Small tables with named rows and columns. After each table, cells are looked up by row and column.

Nim:
|  | Sogivu | Pelag | Sorav |
|---|---|---|---|
| Tof | 208 | 126 | 122 |
| Nuv | 158 | 36 | 104 |
| Meko | 33 | 142 | 60 |
| Luze | 106 | 194 | 116 |
| Nek | 67 | 200 | 120 |
| Zurog | 70 | 134 | 55 |

What is the Pelag of Nuv in Nim? 36
What is the Sogivu of Nuv in Nim? 158
What is the Sogivu of Luze in Nim? 106
What is the Pelag of Luze in Nim? 194
What is the Sogivu of Tof in Nim? 208
What is the Sorav of Nuv in Nim? 104
What is the Pelag of Zurog in Nim? 134
What is the Sorav of Nek in Nim? 120
What is the Sorav of Zurog in Nim? 55
What is the Sorav of Meko in Nim? 60
What is the Sogivu of Nek in Nim? 67
What is the Sorav of Tof in Nim? 122
What is the Pelag of Nek in Nim? 200
What is the Pelag of Meko in Nim? 142
What is the Pelag of Tof in Nim? 126
What is the Sogivu of Meko in Nim? 33
What is the Sogivu of Zurog in Nim? 70
What is the Sorav of Luze in Nim? 116

Ninun =
,Garap,Feberek,Futeg,Fuleper,Vili,Damupog,Zol
Kaba,46.68,65.88,38.59,57.74,38.31,45.69,59.43
Zas,51.41,47.03,63.40,53.00,51.67,60.43,61.30
Foni,49.39,46.91,54.60,56.27,53.38,56.67,61.42
Besaze,50.56,53.78,54.76,55.40,48.35,54.71,60.55
Bazog,48.08,61.45,56.51,56.30,55.02,56.60,57.10
Bim,56.20,55.40,60.96,57.72,62.52,59.53,59.35
Sete,51.72,54.14,51.62,58.12,55.30,56.25,59.63
Sar,57.09,42.13,57.39,58.23,62.36,59.27,61.30
Bot,32.69,75.42,32.13,50.74,11.44,39.62,57.71
Puvuga,51.07,55.42,57.92,57.26,58.34,59.08,58.49
Zanakid,62.30,46.48,69.90,56.66,69.65,65.78,58.31

Bot, Futeg -> 32.13
Bim, Zol -> 59.35
Zanakid, Vili -> 69.65
Sete, Futeg -> 51.62
Sete, Damupog -> 56.25
Kaba, Fuleper -> 57.74
Sar, Damupog -> 59.27
Puvuga, Damupog -> 59.08
Besaze, Futeg -> 54.76
Bazog, Feberek -> 61.45
Besaze, Feberek -> 53.78
Kaba, Futeg -> 38.59
Zas, Zol -> 61.30
Foni, Damupog -> 56.67
Puvuga, Feberek -> 55.42
Zanakid, Fuleper -> 56.66
Bazog, Damupog -> 56.60
Sete, Zol -> 59.63

Rof.tsv
	Vukav	Vifuni	Pozagol	Telu	Mupizo	Lapibe
Zuzadip	-40133	-40508	-39420	21631	-73576	-3727
Sir	-70769	24112	-95830	6925	-29925	3177
Dut	52104	15737	-51281	-39847	-18305	-25147
Zofezag	-40869	-3870	-4511	-3952	-14899	-4759
Nuneved	-15481	-14746	-12728	-21961	5933	-44176
Rov	-5413	-72540	-27711	61999	12630	-16082
Sado	36065	55732	-5797	23910	74944	32958
Geko	-13983	-43714	-5686	40761	9374	-8562
Lav	11352	-11880	-35832	-62827	-21580	-17536
Digu	-67627	-83011	-84003	-35607	-56486	-1032
Zefo	-31902	-13467	4327	24969	-3438	-4780

What is the Lapibe of Digu in Rof? -1032
What is the Pozagol of Sado in Rof? -5797
What is the Lapibe of Lav in Rof? -17536
What is the Telu of Sir in Rof? 6925
What is the Vifuni of Dut in Rof? 15737
What is the Lapibe of Sado in Rof? 32958

Table Puzata
cols = Fab, Fizovir, Zotedo, Sukubar, Reme
Kanutas: [2.73, 2.05, 7.82, 2.71, 1.63]
Dev: [8.20, 5.96, 2.85, 3.55, 4.12]
Nadefit: [0.93, 4.13, 2.10, 4.43, 5.80]

Fizovir of Dev is 5.96
Fab of Dev is 8.20
Zotedo of Dev is 2.85
Fab of Kanutas is 2.73
Sukubar of Nadefit is 4.43
Reme of Dev is 4.12
Fab of Nadefit is 0.93
Zotedo of Kanutas is 7.82
Sukubar of Kanutas is 2.71
Fizovir of Kanutas is 2.05
Reme of Nadefit is 5.80
Zotedo of Nadefit is 2.10
Fizovir of Nadefit is 4.13
Sukubar of Dev is 3.55
Reme of Kanutas is 1.63

Kes:
      Tobo  Nud  Mev
Fup      7  -61  -69
Kiz    -14   70   78
Tage    53  -72  -91

Tage, Mev => -91
Tage, Tobo => 53
Fup, Nud => -61
Kiz, Mev => 78
Fup, Tobo => 7
Kiz, Nud => 70
Tage, Nud => -72
Kiz, Tobo => -14
Fup, Mev => -69

Mab
columns: Puluda, Tereze, Kisap, Dok
Maneba: [169, 30, 118, 221]
Kivefo: [99, 175, 160, 85]
Pibabir: [104, 98, 61, 158]
Dazuzo: [67, 160, 68, 140]
Vofun: [119, 140, 7, 106]
Kuves: [107, 130, 147, 100]
Biduvuz: [124, 125, 140, 78]
Fafazu: [131, 149, 137, 166]

Kuves, Tereze => 130
Kivefo, Kisap => 160
Dazuzo, Kisap => 68
Maneba, Dok => 221
Vofun, Kisap => 7
Kivefo, Tereze => 175
Vofun, Tereze => 140
Fafazu, Tereze => 149
Pibabir, Tereze => 98
Biduvuz, Kisap => 140
Dazuzo, Dok => 140

Veb:
	Fek	Gaka	Pepubo	Faz	Guf
Fifegu	621	663	584	680	591
Lesiven	657	762	882	635	432
Peromo	514	578	261	642	517
Lunare	591	888	752	635	773
Miru	726	468	482	611	321
Zez	571	592	742	535	306
Rer	581	663	714	506	778
Nidede	467	454	345	643	247
Zopuz	611	675	358	577	339
Lifu	687	664	423	614	494
Dufi	628	498	407	662	722
Ruzafez	732	756	448	639	636
Molimum	648	515	523	636	592

Dufi, Faz -> 662
Rer, Faz -> 506
Peromo, Gaka -> 578
Molimum, Faz -> 636
Rer, Fek -> 581
Lesiven, Fek -> 657
Miru, Gaka -> 468
Dufi, Gaka -> 498
Nidede, Pepubo -> 345
Miru, Faz -> 611

Muni =
|  | Gaf | Rir |
|---|---|---|
| Vanu | 14 | 127 |
| Det | 143 | 162 |
| Zef | 29 | 117 |
| Nuz | 73 | 162 |
| Zulup | 113 | 156 |
| Vup | 18 | 113 |
| Finut | 153 | 201 |
| Didinif | 65 | 146 |
| Kovo | 51 | 137 |
| Dukegak | 172 | 146 |
| Sar | 98 | 151 |
| Dufa | 57 | 189 |
| Leka | 112 | 180 |
| Bepeb | 148 | 126 |

What is the Rir of Leka in Muni? 180
What is the Gaf of Sar in Muni? 98
What is the Gaf of Det in Muni? 143
What is the Rir of Nuz in Muni? 162
What is the Gaf of Bepeb in Muni? 148
What is the Gaf of Dukegak in Muni? 172
What is the Gaf of Dufa in Muni? 57
What is the Rir of Kovo in Muni? 137
What is the Gaf of Kovo in Muni? 51
What is the Rir of Vanu in Muni? 127
What is the Rir of Vup in Muni? 113
What is the Rir of Finut in Muni? 201
What is the Rir of Didinif in Muni? 146
What is the Gaf of Leka in Muni? 112

